In the rows, 128 means zero.
T: rows in 4 groups, each row roughly a mix of its group's directions:
T (104 x 11):
[[182 131 164 142  71 140 127 161  98 102 104]
 [180 119 125 146 163  72 127 151 154 173 112]
 [120 117  95 113  95 181 182 122 138 117 177]
 [164 124 145 173 110  84 104 121 107 113  67]
 [ 79 130 104 148 179 166 111  97 172 137 145]
 [167 113 173 186 145 134 149 164 123  86 124]
 [ 87 105  85 151 165 175 119 113 172 150 115]
 [155  98 160 126  83 102 163 175  90 108 147]
 [116  96 124  79 157 106  90 121 185 141 163]
 [185 116 158 105  94 142 146 158  97 110 175]
 [160 100  98 169 181 144  91  91 139 141 151]
 [158 159 159 118 120 129 169 166  85 105 177]
 [160 133 112 134 115 179 136 124  75  98 183]
 [105 171 155 107 116 113  91 151 174 117  74]
 [161  98 117 158 135 129  83  68 153 149 163]
 [164 101  70  88 151 116 117 132 128 179 153]
 [166 125 120 129 136 126 177 124  66 132 184]
 [133 137 126 149 102  84 110 133 121 131  42]
 [179 122 145  98 113  82 170 138  88 114 162]
 [176 178 141 118 155  96  78 114 163 137 124]
 [ 58 139  93 138 141 177 116 108 159 129 107]
 [168 121 163 139 122 151 156 130  90  97 193]
 [ 48 118 105 116 104 156 109 142 145 143  92]
 [136 147 149 149 158 183 158 186 113 136 162]
 [106  97  85 124 136 147  99  74 179 146 106]
 [ 94 141 129 103 159 110 145 170 182 126  75]
 [103 139 133  75 105 138 182 151  95  82 138]
 [ 84 128  93 140  96 199 163 125 143 143 124]
 [144  85  74 137 146 165 132  85 140 148 171]
 [102 163  99 148 118 179  86 150 142 155  84]
 [132 118  82 165 123 208 101 120 128 132 138]
 [169 167 110 106  85  84  97  93 157 116 127]
 [ 87 145  78 115  98 176 135 108 162 165 114]
 [192  97 111 146 136 167  72 131 149 136 137]
 [161 141 134 132 178 115 143  85 101  94 183]
 [103 141 173 150 150  90  93 134 175 129  80]
 [117 129 185 115  88  83 108 142 148  94  87]
 [128 155 140  93 139  90 120 164 187 129  78]
 [ 78 111 123 161  97 181 149 165 149 117  97]
 [ 71  88 110 153 139 167 141 144 162 159  96]
 [174 162 107  98 153 104 105  75 140 166 144]
 [121 136 166  91 109 100 177 148  86  82 141]
 [134 143 192 140  88 118 161 140  92  80 134]
 [156 117  87 111 124 145  91  54 124 109 152]
 [ 95 147 102 171 136 151 100 117 155 138  60]
 [ 99  82  90 126 137 194 152 100 136 132 153]
 [169 112 177  86  85 114 129 161 121 102 159]
 [126 140 123 125 118 135 184 179  58 126 127]
 [126 170  92 126 167 127 125  64 156 107 160]
 [175 153 151 104 130  76 104 102  85  99 145]
 [ 97 129  86  76 152  91 163 123 120 168 153]
 [ 94 122 137 168 146 132 107 170 156 164  69]
 [ 87 127 119  94 149 131 196 175 122 108 108]
 [ 94 115 106 142 103 200 180 127 113 130 144]
 [160 140 139 101 156  76  69 117 137 164 104]
 [ 77  93 129 131 151 169 183 156 152 151 132]
 [106 127 131 164 149 123  85 151 162 162  65]
 [103  79 161 134 107 146 153 177  74 116 129]
 [ 95  98 157 126 108  92 139 170  96  70 141]
 [158 158 167  83  86  91  97 114 145  96 132]
 [129 132  99 133 136 124  73  92 189 152  92]
 [ 79 136 127  87 151 122 177 121 125 133 189]
 [147 152 148 153  88 107 169 141  67 110  95]
 [145 131 143 122 105 136 167 146  59  93 173]
 [116 135 128 173 164 162  90 163 158 163  89]
 [119  90 147  91 165 123 166  96  86 108 169]
 [137 124  87  90 149 126 194 181 124 139 120]
 [ 61 116 116 155 102 175 146 155 149 104 106]
 [ 94 164 152 140  95  98 174 135  91 109  84]
 [137 130 105 107 140 181 165 137 108 143 198]
 [159 112 148 155 101 128 114  84  74 121 180]
 [164 165 143 163  88 130  71 133  93 154 118]
 [139 104 131 175 169 137  70  92 167 117 127]
 [139 118 101  76 116 122 149  64 154 113 169]
 [126  87  74 151 159 165 169 125 106 154 155]
 [116 121 145 109 105 133 203 158  97 109 169]
 [ 79 141 128 138 161 100  78 128 168  91  97]
 [125 145  81 110  70 160 173 110 147 152 148]
 [112 151 103  83 165 100  84  75 129 150 139]
 [110 123  99 137 182 170 140 101 136 142 190]
 [142 166 115 119 134  63 107 104 174  89 141]
 [ 91  95 163 116 140 119 191 158  85 119 139]
 [107 101 140 171 111 191 171 163 115 112 121]
 [195 154 139  97  91  90 134 152  95 129 141]
 [119 133 179 101 177 111 183 161 132 137 153]
 [106 113 117 126  55 142 181 163 124 109 142]
 [156 146 132 158  94 146  52  91 129 146 135]
 [ 84 137 124 139 173 115 123  99 126  59 159]
 [ 58 130 138  96 145 117 108 120 191 126 126]
 [ 76 132 122 152 165 139 138 108 128  57 154]
 [149 165 157 119 101  99 149 181  73 124 111]
 [100  91 130 148 142 148 181 115  73 109 165]
 [158 101 146 118  62 122 162 177 104 147 126]
 [143 144 156 131 109  55  95 132  92 113  91]
 [136 113 160 156  92 104 124 193 154 107  87]
 [142 135 116  88 150 111 137  79  81 132 186]
 [139 124  69 138  96 161  84  81 158 128 122]
 [176 126 121 162 126  84 152 115  61 129 114]
 [134 126 199 130 134  57 122 118 138 103 124]
 [ 91 151 167 143  95  97 123 134 137 100  62]
 [ 78  96 140 130 178 142 152 144 171 165 105]
 [134 108  91 125 169 121 193 176 119 154 119]
 [174 128 156 133  71 115 108 160 116 112  75]
 [119 122 153 203 162 108 104 139 124 165  96]]
the one row of each list that fits no group (the others fit one group, some only roughly):
- J607: [156 112 170 124 108  48 124 122 107 104 112]
- J143: [138 151 101  86  94 160  80 101 179 121 133]
- J405: [ 60 108 124 109 148 161 137  98 171  93 131]
- J339: [147 104 146  98 113 104 158 133  62 119 179]
- J37: [169 161 106 115  79 154  65 114 137 143 132]
- J720: [123 162 129 136  94 153  53 105 163 131 105]
- J759: [131 144 125 113 188  80  84 133 135 149  82]
- J373: [125  85 130 127 132 134 166  85  92 102 190]
- J638: [157 114 159 124 111  47 100 121 123 114  94]
- J722: [124 111 151 115  99 138 148  85  89  84 185]
- J555: [ 44 144 133 137 145 148 120 115 174 119 109]
- J150: [ 99 159  77 112 149 161 119  67 147 146 145]
- J782: [133 144 121 138 122 142  86 135 184 175  72]
	J759
- J266: [148 170 149  90  64 130  89 115 116  98 136]
- J761: [176 173 145  92 103  75 133 116 124 104 156]
- J840: [178 142 160 164 182 120  89 131 146 134  94]
- J9: [ 98 134 171 116 159  75 151 158 159 109  89]
- J493: [105 141  99 140 125 203  93  92 152 126 149]
- J860: [ 88  83 109 113 129 175 187 119 134 128 159]
- J604: [170 112 181 138 111  81 144 124  85  94 145]
- J128: [139 158 147 147  75  69 105 151 114 118  88]
- J501: [ 86 141 184 104 129  96 119 123 166  82 103]
- J585: [162 145 112  82 125 140 153  87 148 111 192]
	J493
- J473: [136 110 167 108 113  60  92 168 119 123 100]
- J874: [ 79 109 128 152 122 175 105 161 141 151  73]
- J908: [ 72 117  98 170 156 187 118 124 136 148 113]
- J153: [ 82 120 134 127 178 119  64 125 145 134  87]
- J481: [101  94  64 133 161 175 158 126 147 146 136]
- J800: [172 155  98 153 131 176  72  99 140 126 146]
- J531: [208 134 155 119  98 115 136 118 113 127 175]
- J957: [106 123 102 172 126 186  76  94 139 151 123]
- J880: [ 68 107 141 143 140 122 154 164 163 160  82]
- J245: [170 136 119  94 168 123  96  65 139 120 161]
	J531
- J582: [152 174 134 124  75  75 117 154 157 135  97]
- J563: [ 69 167 120 161 124 175 136 129 146 129  81]
- J100: [156  98 122 113 162 148 136 115 125 129 213]
- J413: [110 125  62 141 175 119 114 100 141 174 106]
- J779: [156 171 134 109 128  76  88 107 181 137 112]
- J412: [153 123 135 159  82 104  69 130 114 109  78]
- J783: [155 139 129  73  89  60 114 135 119 152 135]
- J26: [197 120 145 140 146 145 160 110  82 145 165]
- J818: [156 138 175 139 129  70  78 112 166 134 112]
- J625: [132  91  90 111 168 107  82 116 174 163 119]
	J412
- J773: [ 58 139 131 118 136 161 113 130 182 107  94]
- J842: [117  97 161 178 161 166 153 156 101  88 128]
- J751: [ 98 150 146  97  96 180 174 159 125 116 164]
- J826: [ 94 151  87 153 110 181 145 115 184 128 111]
- J340: [189 142 161 121 110  69  89 116 144 135 133]
- J193: [116 143 101 131 153 152 187 116  84 142 182]
- J268: [131 124  74 105 145 175 134 120 143 194 109]
- J178: [130 101 134 139 126 182 181 127  73 129 164]
- J392: [170  89 110 130 177 115  87 106 144 150 171]
- J172: [ 87 123  84  97 174 144 134 119 160 170 161]
- J157: [157 107 128  90  73 124 157 145  87 173 146]
	J268
- J188: [162 157 148  75 147  75 131  92 155 122 152]
- J941: [ 47 129 139 151 156 161 125 135 151 122  91]
- J882: [199  99 152 136 121  88 132 131  82 119 151]
- J361: [117 120 162 189 174 160 111 138 134  88 100]
- J671: [109 130 127 122 152 121 126 127 216 166 102]
- J56: [172 143 103 116  82 150  71  89 139 137 150]
- J450: [ 84 114 153 119 108 115 199 173 107 125 135]
- J986: [136 147 124 161 136 129  63 129 176 164  87]
- J989: [209 100 104 137 127 101 118 133  86 144 136]
- J117: [103 134  60 138 162 126 117 110 141 176  89]
- J209: [ 72 119 117 120 196 124 138 102 169 132 105]
- J195: [149 132 127 129  92 199  92 165 158 127 102]
- J965: [162 134 108 126  83 162  74  80 126 130 159]
	J209
- J151: [134 141  97 127 151 171 111 110 206 155 131]
- J28: [165 140 140 134  77 120 154 154  71 152  90]
- J74: [194  91 115 105 144  78 114 126 110 147 157]
- J584: [177  95 129 113 141  54 127 114  98 134 150]
- J65: [173 113 144 130  76 124 181 156  91 125 154]
- J658: [138 134  84 171 153 151 114 154 134 191  97]
- J49: [154 119 155 117 110  71 155 150 108  77 168]
- J556: [168 106 122 117 139  48 140 114  88 139 136]
- J973: [137  96 162 160 107 141 173 174  95  88 141]
- J768: [125  90 107 107 116 158 171  95  85 102 175]
- J548: [ 80 114 147 140 113 119  84 174 149 113  74]
- J162: [ 99 162  87  92 156 104  98  76 154 131 144]
- J40: [108 140  74 160 154 181 108 119 150 160  97]
- J809: [102 116 117 141 150  59 102 102 145 136  75]
	J28
- J215: [133 114 144  84 118  49  93 142  99 126 132]
- J624: [129 136  81 130  82 126  93  95 186 137 101]
- J384: [115 141 137 118 135 131 194 123  81 120 189]
- J309: [ 92 105 126 192 164 149  95 100 154 148 111]
- J4: [ 76 149 135  94 127 164 175 140 134 125 182]
- J270: [110 151 123 128  98  74 146 137 104 136  56]
- J60: [150 152 147 127  64 150 162 165  84 110 111]
- J562: [128 139 144  96 167  78 148 189 144 134  95]
- J802: [143 170 156  89  68 123 121 139  88  93 133]
- J396: [144 155 136 148 147  94  56 126 149 143  81]
- J55: [153 152 135 149  86 149 152 175  76 102 159]
- J603: [174 100 122  92 106 100  73 149 159 144 100]
	J562
- J108: [ 99 147  79 110 136 198 143 144 144 161 141]
- J399: [135  96  92 174 142 168  99  83 133 159 156]
- J601: [204 116  83 117 132 114 117 118 149 165 153]
- J672: [ 72 132 129 157 183 143  97 127 157  95  99]
- J571: [118 105 123 128 186 103 137  86 128 130 195]
- J269: [110 151 168 143 126 170 177 127 100  93 175]
- J725: [114 133 114 149 107 101  73 119 168 145  66]
- J523: [122 141 204 130 111  77 121 122 105  89 127]
- J876: [100 131  97 112 199 130 180 154 108 128 136]
- J94: [127 117 170 116 102 112 144  89  84  86 177]
- J814: [116 125 131 123 184  86 153 163 177 140  89]
- J164: [ 78  78 107 117 149 160 165 113 171 151 126]
- J629: [151 152 103 167  76 126  69 131 109 116  96]
- J347: [183 106 144  99 133  84 137 126  93 125 183]
- J984: [141 159  96  88 144 113  92  78 147 179 126]
	J876
- J691: [163  97 188 159 152 118 123 174  97 115 108]
- J406: [114 100 165 122 121  68 133 143 152 104  69]
- J508: [163 139 140 121 126  83 175 181  82 137 120]
- J516: [169 148 125 153  83 178 148 160  85 124 106]
- J45: [ 93  82 129 112 148 165 189 126 105 122 164]
- J593: [193 127 132 145  68 124 164 160 141 144 126]
- J334: [140 139 146 146 156  69  79 141 170 105  96]
- J272: [ 74  77 108 155 121 173 161 152 126 147 111]
- J968: [176 170 165 113 123  83 124 139  84 103 150]
- J44: [121 101 106 147 190 101 119  76 132 141 170]
- J171: [105 141 120 177 139 164 118 141 191 117  82]
- J587: [145 107 139 104 166  83 142 104 109 129 199]
- J990: [134 163 107 132 191 129 100  72 164 134 131]
- J641: [170 131 179 167 103 123 148 130  81  86 135]
	J406
- J185: [150 135 147 105 101  55 118 100  84 100 125]
- J623: [128 160 150 135 102  69 114 158 167 146  80]
- J144: [162 137 140 129  71 130 180 159  87 108 153]
- J248: [120 125 153 130 157  83 184 184 115 135  97]
- J827: [124 119 130 126 178  86 154 175 170 146  88]
- J781: [166 112 149 187 127 138  73 125 138 104  88]
- J879: [206 149 118 105 119 105 147 102 124 156 165]
- J194: [111 144 106 159 137 214 155 130 117 127 154]
- J469: [145 184 138 127  82 135  64 142 129 137  97]
- J389: [139 124 131  75 155 140 165  89 143 116 190]
- J233: [ 48 107 124 145 120 159 144 152 123  85 118]
- J765: [127 144 100 126 134 166  99 114 164 197  90]
	J144
- J958: [125 138 149 154 146 111  76 154 178 128  71]
- J86: [129 135 179 104  93  62 144 147 107 103 107]
- J856: [110 114  90 162  84 198 145 150 113 124 136]
- J482: [164 123 179 148 111  96 154 122  78  89 153]
- J885: [ 91 115 141 151 129 140  90 167 161 138  61]
- J402: [168 117  82 146 156 128 102 125 172 186 121]
- J507: [145  59  86 139 122 168 161 133 109 144 153]
- J130: [121 130 109 176 120 192 154 141 174 139  96]
- J295: [103 150 132 176 120 145  94 125 158 115  57]
- J549: [130 160  75 111 120 157 158  73 130 139 171]
- J243: [109 105 142 100 140 149 202 137 110 117 178]
- J599: [128 143 148 156 128 161 185 122  82 103 177]
	J507
- J878: [ 82 165 106 137 141 205 141 134 152 133 132]
- J806: [ 99 130 129 164 151 150  95 144 183 128  69]
- J961: [ 87 148  92 151 155 186 130  86 161 125 127]
- J511: [ 55 123 100 110 112 185 148 119 113 143 127]
- J257: [114 169  93 111 158 108  91  69 158 113 145]
- J621: [ 85  89  90 149 143 195 124 115 148 148 118]
- J183: [146 129 155 172 169 115  86 153 161 126  78]
- J956: [ 75 157  89  96 157 136 110  86 126 149  93]
- J798: [134  86 149  98  92 125 134 159  67 172 128]
- J959: [198 108 159 120  94  96 128 168 122 158 121]
	J956
